Named turns come first, each shown by rows before and after it. Which turns, in which order, take the first row of each pair that follows to the second? Write the first one first, as in the answered first pair.
C:
[ 0  7  4  6 -3 -7  5 -8 -3  5  5]  ->  [ 3  3  6 -8 -6 -8  6 -2 -5 -4  2]
[  1  -6  -6 -11  -7 -14   9   1  -7  -8  14]  ->  [  4   1   4 -10 -11  13  -9  -2 -10  -9 -11]
[ -5   3  -4  -2  11   6   0   0  10  10 -11]  ->  [ -7  -1 -10  -4  10  -5   7   1  11   9  -1]
E:
[ -9   8  -7  26  29  -9  -4 -20   6  15  -2]  ->  [ -8   6 -26  23  18 -10  -8 -17   4  19   0]
[ 12  -2  -9  11  -9  12 -16   0 -12   5  -2]  ->  [  0   1  26  12   6  10  -3 -11  -2   1   3]
[  4  -5  -7 -10  -7   6  -7  -3  -3   1   2]  ->  [  2  -4   8 -10   2   9   0  -7   1  -2  -1]
B:
[ 13 -13  -5 -10 -14  -4   3  10 -12   0  25]  ->  [  8  -4  -2  13 -17  -6  -6  -5  -2  13  32]
[  3  -2  -2  -3  -8 -12   4  -4  -9   5  16]  ->  [ 0  2  5  7 -1 -8  4 -9 -6  9 16]
[ -7  -4   2  -1  17 -13  16  -6   6  -7   3]  ->  [ -4  -6  -6  -7   8 -17  17   0   5  -3   9]
[-5 -3 -7  3 16 -8 14  2  6 -5 -5]  ->  [ -4  -6 -16  -2   7 -11  11   6   7   0  -2]
Now pairs of rows:
Each pair is 2 to 3 turns apart.
[-2  4  6 15  5  4 -6 -8  1  5  3]  ->  [  4   3   1  13   3   5 -10  -5  -5   7   0]	E E
[  8  -8   7  -5 -11  11  -6   9 -14 -11   0]  ->  [-7 -3 14  9 -1 -9  3 -4  1 -1 18]	E C C
[  6   4   6  -4   4  12   0   0  -1  -8 -15]  ->  [  2  -3  11 -14   2   3   7   2   6  -9  -6]	B E
[ -4  16  -1   3 -20   0 -23  -5   4  12   1]  ->  [ -9   5   8 -10  -1 -20   7  -4   4  -6  18]	C B C
[ 16   2 -26  14 -23  11 -13  -3 -18  10 -12]  ->  [ 11 -13  12 -21   5   3  23   3 -17 -21 -17]	E B
[  9   2  -3  24   8   0   0 -14 -25  11   5]  ->  [ 13  -7   1   4  12  -1  17  -5 -32  -6   4]	B C
[  9 -13   8 -15   3   6  13   4 -28 -12  -2]  ->  [ 11 -10  -2  -8   2  14   5   1 -31  -3  -9]	C B
[-10  -5 -12   5 -14  -2  -5  -4   7   8   8]  ->  [ -6   1 -11  12  -6   6  -6  -9   4   9  -2]	B E
[ -6   1  -3  10 -13 -11  -8  -2   1  10  13]  ->  [ -1  -2  20 -10  -5   6  -1   4  -1  -9  -4]	B C C
[  6   0  15  -3   6  23  -1  -4  -3  -3 -19]  ->  [  5   4  -6  20   4  16 -10  -8  -2  15 -13]	B C
[ -7   1  -3  -5 -13   7 -15   0   7  -1  -7]  ->  [-11  -7  -3   1   8 -16  14  -6   7  -1   8]	C B C
[ -4   8   0  17  26  -4  19 -11   0   0   4]  ->  [  6   1   2 -10  17  14  12   6 -10 -18 -16]	B C
[ 14  -5  -6  -8   7  17   0   8 -12  -2 -22]  ->  [ 13  -2 -18   6  22   6   7   1 -13   5 -15]	C B
[ -7  -3  11  -8  19 -25  19   0  -3  -9  23]  ->  [ -7   1   7   4  10 -29   8  -4   2   1  32]	B B
[-8 -1 10 -3 13 -7 14  1 -4 -7  2]  ->  [-9  9  3 18  9  2 -4 -5 -1 11 -3]	B C C
[ -5  -4   3  16   5 -15   3  -2  -1  12   3]  ->  [ -3  -6   8  -8 -17  -4 -14  12  -1   0  -6]	C B C
[ 16  -1  -7   7  16  20  13  -2 -27   6 -12]  ->  [ 18  -8 -24   6  10  -2  20   3 -24   9   7]	C B
[  4  -8   0 -22   3  10   3  11 -17 -13 -11]  ->  [ -2   2 -13   1 -15  11 -21   4  -5   7  -7]	B C
[  8  -9   1 -17  22   1  20  10 -15 -13  -1]  ->  [ -7  -2  32 -11   4  14  -3   0   8  -8  -8]	B C E
[ -7  -9   2  23  -6 -15   7  -2   1   6  18]  ->  [  4  -9  16   4 -10  19  -7   5 -10 -12 -11]	C C B
[ -3  -6  -4 -11  13 -14  13   2   3  -4  -1]  ->  [ -5   6   2  10  17   3   0  -9   8   8 -10]	C C
[-7 -1 -1 18  0  0 -1 -5  8 12  3]  ->  [-3 -1  4 16  7  4  1 -7  3 11 -4]	E E
[  8   4  16   9  -2  16  -7 -10 -18   2  -2]  ->  [ 11  -4  11  -5   6   4  11   0 -21  -9   7]	C B C
[ 2 -5 -6 -2 -7 -9  5  3 -7  4 11]  ->  [  4   2   5   8   3  11  -2  -4 -10   6  -6]	C C B
[ -6  -6 -25 -14 -16  -6  -4   7   8  -2  -1]  ->  [ -8  -3 -24   8  -5 -15  -3  -6  15   8   5]	C B C
[ 11  -8  -5  -5   2  18  -3   8 -20  -6  -4]  ->  [  4  -5 -16  11   2  -6   3  -1 -15   6  17]	C C B
[  2  -6 -11  -6 -17   2 -12   6   4   4   6]  ->  [  0  -3 -12   0 -14  -4 -12   1   2  12  11]	C C
